In the data rows, 128 means zero.
Here are some points:
119 95 124 114 101 134 159 166 141 90 129 144 107 133 139 121 108
100 123 125 143 108 144 141 119 125 122 107 142 189 92 161 166 82
94 126 113 96 142 156 133 99 120 102 124 144 155 174 162 140 150
154 153 138 155 117 114 128 103 107 143 163 114 113 117 118 122 87
124 100 123 131 151 156 137 102 120 148 170 120 137 103 130 111 87
105 70 128 120 143 141 151 134 111 99 117 163 132 155 151 157 102
106 104 127 103 129 138 139 138 123 154 168 120 130 141 138 93 75
198 176 115 116 96 112 141 96 121 121 131 153 142 125 135 108 114
218 155 127 124 92 145 136 124 119 104 111 131 133 145 136 89 111
132 120 135 130 114 171 136 112 130 93 131 119 163 127 182 113 57
119 93 109 107 141 160 139 123 119 141 168 139 132 124 117 154 91
167 128 118 113 134 136 143 105 122 121 118 149 173 131 161 131 51
123 137 111 124 133 176 137 102 103 102 113 133 166 166 149 156 115
100 111 108 100 92 109 138 135 139 102 125 154 165 171 147 165 131
124 135 139 146 120 137 119 89 110 91 110 136 154 144 152 177 149
158 179 143 135 92 134 138 110 123 107 121 122 174 138 88 130 80
107 110 111 115 140 151 149 112 128 147 169 130 127 131 127 99 88
121 84 117 106 93 137 127 138 117 112 118 122 166 171 166 162 166
110 126 102 133 159 145 122 96 114 104 119 157 128 153 158 178 148
181 178 117 123 75 92 141 123 126 112 126 130 145 121 171 111 107
77 134 117 125 103 116 151 171 140 100 116 116 126 138 160 136 116
126 144 150 163 116 81 134 87 130 120 129 140 114 134 147 137 82
99 108 131 115 92 109 145 168 147 136 156 110 117 118 120 125 97
119 135 126 157 126 151 128 94 113 136 161 130 124 131 149 101 73
128 140 145 148 108 122 113 101 112 93 110 166 152 166 138 149 119
91 136 120 113 114 128 140 145 114 163 165 126 136 132 124 112 76
92 100 129 166 129 151 124 91 127 125 148 125 155 150 126 140 78
175 179 132 136 104 140 135 88 116 92 126 145 134 146 133 125 92
52 114 128 109 144 149 144 112 116 109 135 143 168 132 164 153 114
120 93 126 119 95 135 159 166 140 138 127 142 120 119 134 100 78
91 116 113 117 115 103 147 135 159 147 151 131 137 118 121 131 79
89 107 127 133 140 181 126 106 115 163 158 125 105 150 130 124 83
171 142 124 95 84 110 124 114 118 128 136 125 140 179 163 156 100
74 112 107 120 126 139 158 155 116 136 124 140 154 152 143 113 96
116 137 107 127 129 173 135 111 115 166 164 132 108 119 131 101 99
122 109 149 164 86 142 131 102 121 116 117 122 117 160 124 182 102
125 140 140 126 84 151 120 90 119 95 129 117 180 166 152 150 127
141 161 138 171 135 125 136 90 122 110 107 110 155 128 127 98 127
Here are 17 more points, each followed by its number:
106 106 109 106 90 119 139 143 121 124 109 134 181 163 156 153 157 0
112 106 104 110 96 98 149 168 130 112 125 120 146 153 139 143 161 1
134 97 112 103 83 103 134 156 137 108 123 115 140 165 156 151 169 2
137 136 122 166 157 133 136 106 118 94 127 83 153 163 131 131 91 3
104 112 126 130 140 191 146 110 131 131 113 130 107 120 150 175 60 4
127 123 124 129 89 95 159 162 132 104 125 127 154 142 118 148 75 5
105 95 117 124 133 163 122 98 120 106 119 127 144 188 159 172 138 6
162 140 117 98 103 98 128 115 110 100 129 150 162 174 142 168 141 7
135 111 127 127 89 172 154 150 114 108 120 162 143 135 128 117 67 8
132 136 124 158 101 160 140 96 108 114 140 91 156 161 129 137 98 9
133 124 121 115 90 120 149 167 124 127 160 118 139 125 125 108 75 10
100 126 116 156 136 131 131 95 108 108 133 186 159 136 145 128 103 11
179 165 131 111 105 107 118 84 138 135 122 132 114 122 151 180 114 12
186 155 115 104 88 133 139 107 124 116 126 129 176 132 163 124 93 13
179 175 128 139 75 119 145 102 119 97 133 130 142 144 134 117 94 14
112 106 106 124 103 102 149 150 147 94 117 132 162 154 146 152 105 15
101 91 125 109 107 137 143 141 126 149 168 105 143 121 150 120 90 16
Which of these numbered points is nearest to each point below, ignoring the 3 directions in which the first points spread most? Its number follows each.
158 109 99 122 114 173 145 102 122 131 143 126 113 163 152 132 91 > 6
194 148 124 139 99 148 145 101 107 138 135 117 122 150 128 104 83 > 6
108 134 120 103 77 108 150 167 147 131 126 141 116 132 145 132 91 > 14
137 121 113 120 165 171 148 97 110 104 140 107 121 121 174 122 138 > 2
97 152 131 153 135 140 131 81 119 110 135 165 139 144 153 98 88 > 11
137 108 113 129 164 199 147 113 123 114 125 139 97 146 152 86 91 > 6
127 111 106 122 139 132 152 136 137 105 143 124 132 139 162 134 49 > 15
142 135 103 126 104 194 150 106 136 94 119 159 137 126 121 124 127 > 8
117 113 119 107 130 160 142 107 136 128 146 105 176 142 167 91 76 > 13
Now 17 new points, numbered from 0 again:
184 182 131 133 85 118 142 94 121 111 137 125 109 138 134 135 91 0
80 96 110 108 115 107 128 137 142 116 121 125 146 164 177 153 167 1
141 132 115 139 132 192 144 81 119 116 113 128 168 140 134 114 112 2
105 100 118 107 96 74 131 131 154 121 127 162 170 136 161 146 119 3
118 112 114 113 106 125 139 174 141 129 158 120 137 126 120 105 82 4
174 186 124 134 96 123 130 102 115 106 121 141 143 135 155 149 74 5
144 142 130 113 134 126 160 118 105 102 136 153 156 145 98 135 80 6
105 128 120 101 87 98 149 166 137 114 144 124 137 143 152 135 90 7
104 106 127 117 118 141 117 101 111 123 123 143 171 182 165 172 105 8
167 199 126 129 88 129 137 103 107 119 122 106 131 156 138 117 133 9
110 123 142 161 137 149 150 86 127 104 136 144 127 133 110 112 85 10
108 123 120 94 87 178 152 125 127 134 120 114 138 139 162 171 99 11
178 187 128 105 120 153 133 95 113 116 119 125 157 120 155 111 110 12
185 159 138 117 101 101 144 81 118 110 140 114 139 141 133 129 134 13
182 137 141 126 81 108 146 89 123 98 137 128 123 151 144 111 140 14
131 124 108 104 93 90 130 135 144 99 123 136 151 187 141 158 140 15
106 112 114 112 76 99 150 142 115 123 122 151 169 160 149 165 121 16
The same question for these:
95 101 141 118 84 130 143 175 109 113 138 123 155 126 148 110 132 > 4
117 107 117 119 136 171 155 123 141 90 115 125 160 154 144 72 126 > 2
115 113 123 159 133 176 149 85 132 125 120 149 125 141 110 124 84 > 10
131 112 114 113 108 86 148 166 142 156 148 122 114 134 121 118 82 > 15
113 130 106 112 111 131 153 167 128 137 138 133 124 136 133 132 58 > 5
136 88 122 103 141 158 129 92 121 121 115 144 179 170 141 161 113 > 8
120 140 129 128 145 173 148 98 117 157 141 143 96 139 109 113 61 > 0
106 102 118 111 98 97 128 158 155 124 132 135 142 151 151 162 74 > 8
102 155 131 142 131 179 142 87 100 138 136 102 139 119 149 123 120 > 9
